In the rows, zero is written as 128.
One hidden turn or mirror swaps the rows below in pairs. Which row is each named row swapped with?
Karug: [127 139  84 127 171 123 166 126 134 114  89 122  91  96 108 122 126 149
 126 142 123 161 138]
Tig: [ 95 132 107 147 165 104 165 117  89 135 123 154  59 117 139 109 114 119
 137 153 108 144 126]
reput: [117 123  80 147 144 124 128 148  93  96 118 125  62 130 128  83 161 128
 160 143 137 151 134]
gelu: [115 106 112 161 157 101 151 154 111  89 118 121  84 144  96 101 141 151
 147 144 137 127 158]
sules: [112 146 130 130 135 133 160 124 107 133 111 133  86  78 101 112 126 142
 143 166 115 140 132]
Lok: [107 148 109 140 143 110 125 141 105 118 111 109  44 119 117  79 139 157
 160 156 141 157 158]
sibaf: [142 125 119 165 161 109 152 114  88 115 115 139 101 128 155 103 140 117
 140 156 126 170 154]
kib: [133 129 123 115 167 134 125 134  97 101  86 111  57 129 138 135 113 124
 154 153 147 144 128]
Miku: [130 124 127 128 168 136 128 131  98 104  85 109  62 135 144 139 116 124
 155 147 147 139 126]
Rol: [120 141  90 133 166 135 169 129 132 107  91 125  81  96 102 119 118 151
 119 137 116 149 139]
suz: [129 115 142 120 173 131 120 110 115 143 130 129  66 122 106 121 118 125
 147 140 145 127 153]
Vez: [119 130  95 135 169 151 163 130 119 104 103 122  83  93 107 131 126 146
 123 131 115 132 133]
momun: [132 133 112 150 144 109 110 118 122 127 141 147  87 115 114 104 159 157
 168 158 130 138 139]
kesu: [ 93 121 120 153 194 103 135 117 104 125 129 134  78 125 109  77 129 125
 138 133 122 148 146]
muku: [162 142 106 136 119 135 143 130 116 123 114 145  75 109 119 117 122 131
 121 152 120 161 165]
tator: [134 116  98 166 156 118 145 134  89  99 112 141  86 128 154  98 155 111
 146 129 128 163 139]
mepe: [126 102 120 124 136 118 157 148 100 137 125 147  74 114 133 126  96 114
 147 157 107 151 137]
Botan: [131 124 108 146 148 109 140 119 102 131 148 153  78 132 139 114 139 145
 171 163 123 130 111]
tesub: [134 129 123 117 166 138 123 131 106 106  81 114  56 127 136 133 110 121
 152 146 146 145 125]
gimen: [154 115  84 127 165 104 137 140 140 120  97 140  90 152 116 115 142 139
 154 143 129 146 139]
tulon: [128 131 120 150 147 107 101 116 126 125 131 150  89 109 109 107 163 146
 163 151 133 149 146]
mun: [132 122 146 140 168 101 153 105 107 134 119 121  79 116 131 105 134 117
 145 159 151 166 170]
Lil: [111 141 125 136 133 132 156 121 105 133 113 132  86  76 103 112 138 152
 142 163 114 135 138]
nok: [128 129 148 135 171  97 135 111 116 148 128 124  77 124 117 101 132 129
 146 153 156 157 163]
Nefus: [106 147 145 143 162 101 134 117 100 136 106 117  55 119 147 100 108 138
 151 161 124 159 162]
fepam: [134 124 119 116 166 134 127 131  99 108  79 115  58 128 139 139 111 119
 154 148 142 147 122]
fes: [148 141 116 115 168 158 113 116 112 135 114 139  63 129 127 102 122 126
 147 133 129 144 121]
Zakil: [159 154 111 138 135 149 133 130 125 125 120 142  69 114 121  94 129 121
 126 128 117 159 143]
Nari: [104 145 115 143 148 107 132 135 103 117 108 101  44 115 135  83 138 156
 162 161 135 152 156]
Pofud: [136 110 107 135 164 115 166 136 121 134 114 109 108 101 132  94 138 156
 150 158 112 165 157]
kupu: [119 116  80 153 152 117 138 149  94  85 116 133  75 136 121  86 157 134
 159 144 135 157 132]
Piri: [151 133 121 138 111 126 157 145 121 114 105 129  64 118 118 127 123 136
 122 150 127 136 171]
Fenur: [125 129 128 118 157 131 129 138 105  99  79 109  57 125 138 141 106 125
 155 150 144 149 132]
Tebid: [133 126 109 138 146 112 133 121 106 139 151 159  74 128 126 115 142 142
 171 158 131 131 115]
ruda: [138 118 102 167 155 119 147 126  94  97 120 136  90 126 151  97 158 101
 143 135 132 165 133]
vokek: [118 116 103 136 160 145 140 137 117  97 118 130  75 106  87 136 119 132
 119 127 124 124 135]
robeg: [114 126  94 142 173 138 158 131 117  94 101 120  90  98 101 125 127 146
 117 131 112 134 130]
Kir: [125 105 107 143 172 108 176 138 108 125  95 117 102 137 140  90 119 127
 150 153 104 147 151]
dukat: [122 124 112 140 139 118 146 141 110  87  84 106  65 101 130 146 120 146
 141 159 133 151 159]
diziv: [146 128 126 147 125 118 170 150 111 101 113 122  65 128 112 127 118 140
 131 155 129 129 169]
sevel: [ 84 130 116 140 182 106 140 114  99 131 124 147  66 112 115  92 117 112
 128 138 113 153 136]
sopa: [114 140  88 129 165 134 164 126 128 115 100 122  86  86 104 118 124 152
 125 135 118 155 131]
Zare: [147 108 107 139 160 110 113 134 129 112  97 153  86 157 124 132 129 122
 154 140 121 129 143]
vil: [145 145 118 120 171 156 113 131 112 126 107 132  71 136 132 101 120 126
 153 128 137 153 116]
Nuris: [144 117 116 153 155 113 114 136 124 108  95 153  85 153 129 129 136 125
 149 135 107 120 145]
ruvo: [127 125 146 153 162  97 152 108 100 127 116 124  93 121 147 102 140 121
 146 155 147 166 161]
furez: [106 144 108 146 145 110 133 140  96 109 111 110  45 118 127  75 142 156
 165 161 134 149 144]
dob: [110 147 105 142 146 107 132 139  98 116 110 109  48 120 124  77 142 162
 165 160 135 154 145]
Vatal: [149 114  97 128 163 103 120 144 139 113  99 150  84 156 118 128 129 124
 151 141 127 141 141]
Zad: [ 87 123 103 143 176 106 163 117  92 129 114 149  67 116 136 104 110 114
 136 141 106 147 126]
tus: [129 131 150 126 175 122 131 118 119 149 135 129  59 134 102 103 122 134
 146 141 141 131 156]
konug: [ 82 129 111 146 183 104 150 123  99 130 120 149  68 116 119  86 119 113
 136 140 114 164 143]
nasi: [118 144 129 156 136 133 139 132 109 107 102 134  90 101 113 125 136 155
 137 150  93 111 152]
Gaf: [135 116 130 156 165 120 122 125 109 100  92 152  92 139 133 132 134 123
 148 139 104 110 142]
volu: [122 120 113 116 126 134 155 129 110 139 131 135  82  84 104 118 113 129
 152 166 124 153 133]
pigi: [123  99 112 150 159 106 153 149 109  87 120 116  77 135  96 128 147 135
 145 143 149 129 152]
Mupe: [142 115 117 151 132 114 161 154 111 100 112 122  69 134 114 138 133 137
 131 150 136 116 158]
Kadaz: [156 152 113 136 139 151 125 129 119 132 118 149  69 109 124  99 130 129
 131 123 121 162 141]
tulu: [122 135 118 139 143 105 106 118 128 119 115 153  85  96  97  96 155 140
 154 151 126 150 161]
Lifiv: [134 134 111 147 152 110 120 119 115 134 151 144  82 120 128 109 158 156
 167 159 131 128 131]
reso: [101 117 133 138 166  93 119 113 110 121  88 147  93 109 114 113 133 102
 144 148 119 160 167]
kog: [106 110 113 137 169 101 166 130 104 121  68 129  89 128 130 103 129 104
 142 157 104 144 153]
rigu: [106 109 119 138 169 102 160 129 107 123  69 138  94 131 124 107 121 103
 140 152 107 147 152]
Lovo: [156 117  81 115 162 108 134 134 146 123  97 138  85 140 113 115 131 139
 151 145 129 155 140]
fif: [ 84 123 111 150 173 108 161 107  88 128 121 148  62 109 133 101 115 114
 139 147 114 151 128]
dezo: [109 147 108 137 148 113 127 142  97 111 111 109  44 123 127  76 140 156
 160 166 139 153 150]

volu is swapped with Kir
gimen is swapped with Tebid
fif is swapped with Rol
tator is swapped with Kadaz
pigi is swapped with tus
Lifiv is swapped with Vatal
nok is swapped with Mupe
fes is swapped with kupu

